Each row is where one point has got to under a steady rotation. How many steps took it there?
The counts run from 0 to 229.
[-0.53  0.48 -1.24  1.07 -0.28 -6.48  2.24 -3.04 -1.17  4.32  0.17]	89
[-3.39 -0.22 -1.80  1.38  2.62 -6.93 -0.60 -1.83 -1.24  0.07 -2.94]	9
[ 3.51 -4.75  0.54 -2.58  0.43 -1.74  1.25 -2.18  1.17 -3.20  2.32]	126
[-1.83  3.28 -1.79  2.92 -0.44 -3.32  0.90  5.94  1.45  1.35 -2.37]	92
[-1.58  0.89  1.87 -0.55  2.49  2.69  4.85  5.73 -2.26 -0.67 -1.26]	192
[ 0.27 -0.51 -2.04  0.76 -0.32  0.47 -1.32  4.89  4.10 -5.50 -1.37]	124
[-2.19 -3.00 -4.10  1.31  0.85 -6.33 -1.32  0.24 -2.38  0.95 -0.07]	197
[-3.89 -1.12 -5.30  1.05 -0.50  0.18  3.05 -0.40 -3.88  1.44 -0.92]	178
[ 3.91  0.69  4.96  0.90 -1.16  2.29  4.33  1.20  2.58 -2.49  1.53]	43
[ 1.00 -5.42  0.32 -2.86  0.66  1.41  2.15  3.96 -0.59 -3.56 -1.62]	105
[ 0.33 -0.46  2.75 -1.26  3.90 -5.02  4.36 -3.86 -1.85  1.24 -0.09]	209
[-0.09 -5.26 -1.41 -0.39  0.24  1.61  4.67 -3.01 -2.68  1.81  1.56]	177
[-1.36 -0.72 -6.73  3.52 -2.96  0.06 -0.01 -3.97  1.83 -1.06  0.78]	157
[-0.96 -0.17  2.57 -0.43  2.89 -2.54  6.20 -1.25 -2.81  3.58 -0.28]	90
[-2.65  1.77 -0.89  0.36 -1.13  2.23  5.65  0.30 -2.21 -0.37 -3.91]	80
[-0.74  3.56 -1.56  0.67 -2.00  4.84  5.08  2.42  0.91 -0.93  0.21]	62
[-0.87  0.35 -4.82  2.79 -3.27  1.21  1.08  3.39  2.33  0.02  3.22]	164
[-1.62  5.02 -3.12 -1.36  2.07 -1.24  1.47  3.55  2.75 -2.36 -2.35]	12
[-3.59  2.83 -1.12 -0.29  2.28  0.59  3.78  3.42 -2.22  0.82 -1.37]	91
[ 1.93  1.15  4.79  1.29  1.79 -6.09  3.05  0.78  0.46 -1.07 -2.90]	111
[-0.37 -1.81 -3.26  2.23 -3.74  4.98  0.97  3.07  1.76 -3.70 -0.01]	55
[ 1.79  2.47  3.57  3.09 -2.02  1.28  6.46 -1.23 -0.61  0.90 -1.21]	61
[-2.22  3.27 -3.45 -2.67  3.14 -0.78  3.10 -1.57  0.31 -3.24 -1.08]	120
[-1.34  3.21 -0.51  2.39  0.86 -1.79 -1.56  4.30  2.86 -5.26 -1.29]	23
[-2.68 -1.78 -4.51  1.26 -0.06 -3.27 -1.67  0.48  0.18 -4.27 -3.80]	117
[-4.82 -1.58 -4.56 -1.92  3.04 -0.53  0.89 -1.11 -2.80 -2.87 -2.81]	8
[-1.29  5.45 -2.79  4.16 -0.44  0.08  1.52  1.89  2.10 -0.81  3.21]	52
[-0.41 -3.31 -2.79  0.60 -2.37  5.18  1.79 -0.33  0.76 -2.48 -1.20]	156
[-2.18 -3.38 -3.13  1.98  0.50 -4.19 -2.26  2.68  1.92 -4.02 -0.85]	16
[ 1.97  0.69 -0.42  0.97 -2.09 -3.54  1.92  4.48  2.39  3.36  3.83]	183
[-0.55  2.73 -0.11 -1.08  2.92  3.36  1.56  2.75  0.60 -5.35  2.23]	33
[-0.34  2.29  1.20 -2.73  2.84  0.24  5.66  1.86 -0.99 -2.25 -4.03]	11
[ 3.49 -4.90 -0.13  0.71 -3.51 -1.28  2.49  0.53  1.16  1.66  2.31]	75
[-0.95 -5.42 -3.08 -2.06 -1.90  1.76  4.85  0.87 -2.55 -0.35 -2.63]	87
[-2.60 -3.40 -4.67  2.96 -1.97  2.85  1.24  1.51 -1.38 -2.10  0.28]	66
[ 0.14 -2.60 -4.79  2.79 -3.18 -0.50 -0.83  4.75  2.50  0.65 -0.53]	175
[ 4.66 -2.02  2.50  0.86 -2.59  1.06  3.17  0.26  3.64 -1.83  3.23]	144
[-2.67 -2.45 -1.57  4.59 -1.93 -4.83  1.25 -2.55 -1.26  3.19  0.20]	78
[ 1.43 -0.15  1.98  0.66  0.00 -2.75  3.16 -7.03 -0.87 -1.28  2.07]	39
[-1.55  0.63 -1.31  3.22  0.31 -1.04 -2.22  3.00  3.69 -5.41  2.12]	34
[-3.17 -3.55 -2.48 -1.18  1.81 -0.38  3.15 -0.39 -4.40 -1.37 -4.78]	98
[ 2.43 -2.52  2.22 -2.11  3.25 -1.91  3.20  2.67  1.32 -2.44  4.20]	14
[-0.14 -5.78 -0.53 -0.85  0.91 -3.74  2.78 -0.41 -3.02  1.11 -0.33]	97
[ 2.78  1.64  0.53 -0.07  0.80 -5.19  0.57  3.97  4.16 -1.03  2.09]	13
[-0.58 -2.27 -2.12  1.73 -1.44  4.23  3.59  4.84 -0.61 -1.23 -0.38]	174
[ 1.91 -3.10  2.34  4.33 -1.35 -2.09 -1.67  0.54  4.06 -3.41  2.02]	35
[ 1.02 -0.07  1.39  1.91 -2.68 -0.94  3.87 -4.96 -0.33  2.94 -1.41]	169
[-1.63  2.24  0.55 -0.81 -0.53  3.19  6.79  2.08 -1.95  0.45 -2.58]	181
[ 1.04  2.63  4.84  0.85  2.67 -3.27  2.54  1.33  1.84 -3.11  2.92]	122
[-1.80  6.08 -1.46 -0.74  1.28  0.74  3.87  1.20  1.50 -4.26 -2.31]	131
[-3.09 -2.87 -3.18  2.73 -2.34  3.24  2.01 -0.54 -3.31 -2.05 -1.14]	167
[ 1.35 -2.21  3.14  1.86 -1.61  4.98  2.88  1.94  0.12 -2.45  2.02]	54
[ 3.45 -1.93  2.93 -3.19  0.98 -1.03  4.60  3.72  1.58 -2.69  0.78]	213
[-1.64  1.91 -0.68 -3.89  2.52 -0.87  5.26 -1.23 -2.72 -0.11 -1.59]	0
[-1.31 -4.93 -2.19 -1.62  2.60  1.26  1.33  2.06 -1.26 -4.70 -0.04]	116
[ 2.16 -0.62  4.26  2.30  0.58 -3.16  0.67  2.79  2.56 -2.88  2.73]	223
[ 0.11 -5.24 -3.39  1.58  0.42 -6.27 -0.92  2.04  0.32  1.90  1.63]	96
[ 2.73 -3.33 -0.53  1.97 -2.26 -1.80  1.93 -4.20  1.37  1.09  3.10]	57
[-3.73  4.64 -4.81  1.58 -2.52 -1.89  1.52 -1.65 -1.08  1.50  0.13]	70
[ 1.22  5.25  1.26  0.97  0.61 -5.15  1.69 -2.42  4.88 -1.55 -0.71]	31
[-3.82  0.16 -1.68  4.61 -0.79 -4.76  1.17 -2.33 -1.25  3.35 -1.67]	179
[-3.16 -2.38 -7.59  1.65 -1.52 -0.12  0.87 -0.05 -2.19  0.34  0.35]	77
[-0.27 -2.09 -3.82  0.01  1.31 -5.33 -2.06  2.05  2.01 -2.84  2.02]	215
[-1.27  3.33 -0.99  1.00  0.03 -6.63  2.73  0.72 -0.36  4.33  0.57]	190
[ 2.54 -4.83  0.64  2.97 -0.56 -2.36 -0.54 -2.82  1.36 -1.50  4.29]	46
[-0.48  0.53 -3.82 -0.49  1.95 -8.05 -0.07 -2.38  1.02  0.27 -1.32]	208
[-2.29 -3.90 -6.47 -3.32  1.07 -0.73  1.36  1.48 -1.66 -1.67 -0.76]	196
[-1.90 -1.87 -6.36 -2.66  1.09 -1.67  0.55  0.38 -0.85 -2.67 -3.07]	207
[-0.13  1.90  3.74 -1.03  2.88  1.33  4.50 -3.46 -1.37 -3.98 -1.95]	130
[-1.96 -1.69 -1.51 -1.21  4.14  0.66  3.11 -3.67 -2.22 -5.17 -0.04]	228
[-0.76 -3.03 -0.59 -2.32  1.28  2.54  2.52  6.55 -0.66 -2.91 -0.77]	4
[-3.25  1.82  1.37 -2.08  3.92 -0.45  4.78  0.31 -2.64 -1.88 -1.35]	210
[-1.15 -1.73 -3.18  3.12  0.24  0.61 -2.71  2.11  2.72 -6.13  1.93]	135
[ 2.97 -5.36  2.18  0.65  0.46 -5.33  0.24  3.02  2.15 -1.30 -0.52]	205
[-3.38  3.05 -3.00  2.74 -1.38  2.29  2.39 -3.71 -1.36 -3.21 -3.66]	149
[ 0.42  1.34  4.68  0.27  2.15 -4.81  3.60 -2.64 -0.92 -1.56 -2.68]	10
[ 0.04  0.09  4.32  1.99 -0.94  1.88  5.17  2.82 -2.53  1.39  1.76]	72
[ 1.17 -2.21 -0.30 -2.89  2.17  0.10  4.32 -3.21 -1.21 -4.30 -3.07]	18
[ 0.50 -0.68 -2.39  3.44 -4.69 -1.14  0.26  5.02  3.31  1.08  0.12]	74
[-2.82  4.69 -3.85 -1.70  1.21 -1.45  3.44  2.41 -1.39  0.36 -0.67]	1
[ 3.32 -2.56 -0.74  0.78 -1.94 -3.60 -1.77  1.67  4.67 -3.09  1.57]	125
[ 1.83 -4.34  0.25  0.89 -0.30  1.38  2.80 -4.99  0.78 -4.43 -1.52]	137
[ 2.87  1.04  4.39  1.82 -3.08  1.28  4.18  0.60  1.53  0.70  1.42]	162
[ 1.79 -5.12 -2.47  1.86 -3.35 -2.50  2.24 -1.86  1.50  2.85  1.93]	176
[-2.91  0.32 -3.04  0.07  0.97 -2.16  0.10 -1.79 -0.40 -4.29 -4.92]	218
[-1.30  1.69 -1.04  2.90 -1.05  3.64  4.01  6.22  0.25 -0.45 -1.05]	73
[ 3.33 -0.71  3.95  0.03 -1.57 -4.22  2.84  4.87  2.37  2.22  0.40]	93
[ 2.10  2.10  1.83  0.12 -1.10  0.21  5.49 -5.29  1.12 -1.13  0.64]	50
[ 2.07 -5.40  1.08  0.43 -0.59 -5.55 -0.69 -2.95  1.90 -2.79 -1.77]	17
[ 0.21  0.72  3.77  0.86 -1.11 -1.99  4.71 -2.07 -1.70  3.08 -2.64]	180
[-3.32 -0.12 -6.87 -1.09 -0.88 -2.95  1.28 -1.01 -0.94  1.84 -2.66]	88
[-1.14  3.36 -2.76 -3.00  1.58 -0.29  1.29  5.41  2.40 -3.54 -0.73]	113
[ 3.36 -3.83  3.64  0.07 -0.62 -3.53  1.98  4.47  0.35 -0.14  1.26]	104
[-0.50  3.89 -3.69  2.72  0.06 -3.85  0.22 -5.49  1.24 -1.89 -0.07]	139
[ 1.31 -0.04  1.33 -3.97  3.10 -1.62  3.75 -4.42 -0.72 -2.42 -2.43]	119
[-1.70 -0.86 -4.02  4.10 -4.06 -1.81  0.87 -3.34  0.19  1.77 -3.27]	168
[ 0.39 -3.71  0.41 -2.98  3.06 -4.00  3.74 -3.49 -2.50 -0.60  0.45]	108
[-3.46  0.44 -3.93  1.61  2.06 -3.32 -1.07 -4.12  0.51 -4.53 -0.29]	128
[ 1.25 -3.26 -0.28  3.90 -0.86 -1.87 -0.47 -5.26  1.07 -1.01  2.23]	147
[ 1.69 -3.74  2.91 -0.48  1.48  0.88  1.92  3.38  0.90 -5.14  1.29]	224
[ 1.09 -2.46  0.80 -0.17 -0.41 -5.91  0.01 -4.24  1.96 -0.96 -3.48]	118
[-1.16 -3.60 -2.03 -0.70  2.42  1.53  0.16  3.88  0.58 -5.97  1.30]	15
[ 2.20  3.66  2.50  2.60 -0.89 -0.82  5.30 -3.30  1.50  0.56  2.73]	151
[-1.09  2.23 -1.38 -0.73 -0.92  3.82  7.32 -0.73 -2.53  1.27 -0.01]	170
[-1.70  4.03 -3.43  0.72 -1.49 -0.31  3.41  5.15  1.24  1.64  0.00]	182
[-1.87 -1.67 -5.68  3.14 -0.70  0.54 -2.76 -1.11  1.11 -2.78  2.89]	146
[ 1.38 -2.50 -5.44  3.72 -5.10 -0.79 -0.84 -0.89  3.65 -1.53  0.71]	56
[ 0.81 -0.51 -3.38  3.02 -2.78 -1.08 -1.33  1.44  3.81 -2.37  4.19]	45
[-0.61  3.10  3.80  0.46  1.73  2.80  4.50 -0.60 -1.27 -1.76  1.49]	141
[-1.87 -3.53 -5.90 -1.13 -0.30 -1.56 -0.56  2.18  1.79 -3.08 -3.06]	106
[-0.07  3.53  1.08  4.16 -3.01 -3.43  2.05  3.34  0.51  3.14  3.01]	172
[ 0.37  0.50 -4.08  3.09 -0.95 -4.08 -1.08 -4.99  3.37 -2.10 -0.29]	38
[ 0.12  0.59  4.24  0.09  1.56 -3.47  6.21  0.68 -1.78  2.62  1.32]	191
[-1.16  4.82 -1.61  3.86 -3.33 -2.60  1.96 -2.87  3.09 -1.04 -1.76]	150
[-1.15 -1.91 -3.10  0.63 -0.19  4.10  3.29 -5.96 -3.20 -1.26  0.44]	58
[-2.82 -0.59 -3.21  1.51 -0.18  1.84  1.43  6.97 -0.87 -0.76  1.52]	84
[ 0.88 -6.72 -0.40 -3.88  0.62  0.44  4.38 -0.39 -1.42 -3.42 -2.37]	206
[ 1.80 -4.23 -0.93  3.08 -3.36 -2.57  0.86  0.12  1.02  0.52  5.50]	165
[ 0.71 -0.90  3.40 -0.80  2.55  1.70  2.64  3.33  0.30 -5.87  0.29]	123
[-4.44  4.40 -2.76  3.88 -0.17  2.56  3.30 -1.18 -1.34 -0.20 -0.28]	160
[-0.68  3.91 -0.40 -0.11  0.39  3.77  5.90 -1.28 -0.02 -2.01  1.48]	51
[-1.60 -1.08  0.79 -2.07  2.29 -0.30  4.43 -0.36 -3.40 -0.92 -4.44]	199
[-1.47 -3.23 -0.99 -2.47 -0.35  0.98  5.69 -1.99 -3.41  0.49 -3.43]	188
[ 3.42  3.15  3.22 -0.64  1.64 -1.18  4.35 -1.10  1.39 -2.88  3.39]	32
[ 3.24 -1.50  1.43  0.59 -0.75 -3.33 -0.11  2.43  4.17 -3.11  1.36]	24
[-0.43 -1.43  0.59 -0.76  1.73  3.53  2.45  2.81  1.07 -5.43  3.12]	134
[ 1.09 -2.47 -3.33  0.89 -0.51 -4.50 -2.09 -2.25  4.49 -3.86  0.71]	226
[ 1.45  1.30  2.78 -2.88  3.13  0.15  4.84  2.20  0.41 -1.87 -2.00]	112
[ 1.73  4.21  4.35  4.26 -1.54 -2.37  1.72  0.89  2.67 -1.40  0.65]	42
[-4.03  2.33 -5.73 -0.95  0.16 -1.53  3.14 -0.63 -1.56  1.95 -2.11]	189
[ 1.94 -5.34 -0.16  0.75 -2.37 -3.75  2.37 -1.06 -0.22  2.88 -2.43]	187
[ 0.31 -3.37 -1.80  3.93 -3.26 -2.99 -1.67  5.26  1.32  1.09  0.39]	85
[ 2.34 -5.58  1.38  3.25 -2.35  3.33  3.15 -0.04  0.91 -2.87  1.27]	155
[-2.83  5.66 -1.14  4.55 -0.13  0.27  0.66 -0.43  2.14 -4.27 -0.68]	41
[-0.27 -3.86  1.97  0.60  1.31 -5.54  2.22 -2.90 -2.11  0.65 -1.41]	198
[-2.13  0.74 -1.57  1.48 -1.34 -1.44  1.43  7.24  1.75 -0.26 -2.32]	193
[ 1.86 -5.07  0.96  0.07 -0.53  3.42  1.41 -1.48  1.90 -6.11  0.30]	36
[ 1.47  0.85  3.24 -2.85  2.77 -2.68  4.78  2.93  0.25  0.96  2.03]	202
[ 0.00 -3.86 -2.68  4.71 -4.12 -2.62 -1.10 -1.39  1.02  1.18 -1.30]	67
[-0.68 -2.59  2.53  1.38 -0.36 -2.20  5.71 -3.22 -3.97  2.91 -2.03]	79
[-1.88  4.44 -1.06  0.98  1.70 -6.32  1.44 -2.19  0.56 -0.50 -0.24]	20
[-0.21  0.15  2.34  2.93  1.16 -5.64 -0.05 -4.91  0.71 -2.47 -0.49]	129
[-1.39  3.49  0.22  1.64  2.28 -5.58  1.61  3.55  0.11  1.17  2.28]	2
[-1.16 -1.24 -1.89  1.33  0.84 -3.31 -1.40  6.86  0.97 -1.63  1.62]	204
[ 1.22 -2.83 -4.06 -0.51 -0.59 -6.40 -1.03 -1.24  2.44 -0.14  0.54]	107
[-2.75  2.13 -3.54  2.15 -0.86 -4.49  1.21 -0.54 -0.12  0.03 -5.07]	99
[ 0.83 -5.54  1.73  0.24  1.78 -5.20  1.06 -0.70 -0.23 -2.95  1.74]	216
[-1.97 -0.12 -1.34 -2.35  3.09  1.33  3.42  6.81 -1.69 -2.68  1.23]	203
[ 2.00 -4.41  1.59  3.45 -1.30 -4.05 -2.00 -1.37  2.03 -3.05 -0.12]	136
[ 1.64 -1.81  4.64 -0.47  2.15 -2.55  3.23  3.60 -0.53 -0.16  2.26]	3
[-1.01 -3.50 -3.55 -0.51 -0.22  1.79  0.20  1.91  1.87 -7.02 -1.30]	225
[ 1.75  2.38  3.00  0.13  0.60 -5.40  1.40  3.67  2.20 -1.44 -0.72]	212
[ 0.55 -4.48 -3.41 -1.51 -1.37  3.35  3.92 -0.49 -1.88  0.66  2.73]	76
[ 1.64 -7.73  1.22  1.37 -1.68 -2.42  3.70  1.82 -0.70  1.80 -0.70]	86
[-1.30 -3.36 -0.19 -1.48  3.24  0.21  2.67 -2.15 -2.69 -4.35 -2.13]	217
[-3.43  3.66 -1.16  1.72  2.04 -5.52  0.16  1.33 -0.18 -1.18 -2.87]	110
[ 2.92 -3.70  0.28 -1.17  1.11 -3.58  0.98 -5.73  0.80 -2.95  1.81]	227
[-1.77 -3.31 -3.96 -2.32  3.58  0.28  1.20 -3.39 -0.94 -6.12  1.61]	127
[-4.04  3.27 -1.71  2.16  1.85 -2.40 -0.71 -3.53 -0.68 -3.81 -1.76]	229
[ 0.13 -1.62 -3.64 -3.41  0.96  1.35  1.56  4.48  2.02 -3.93  1.64]	214
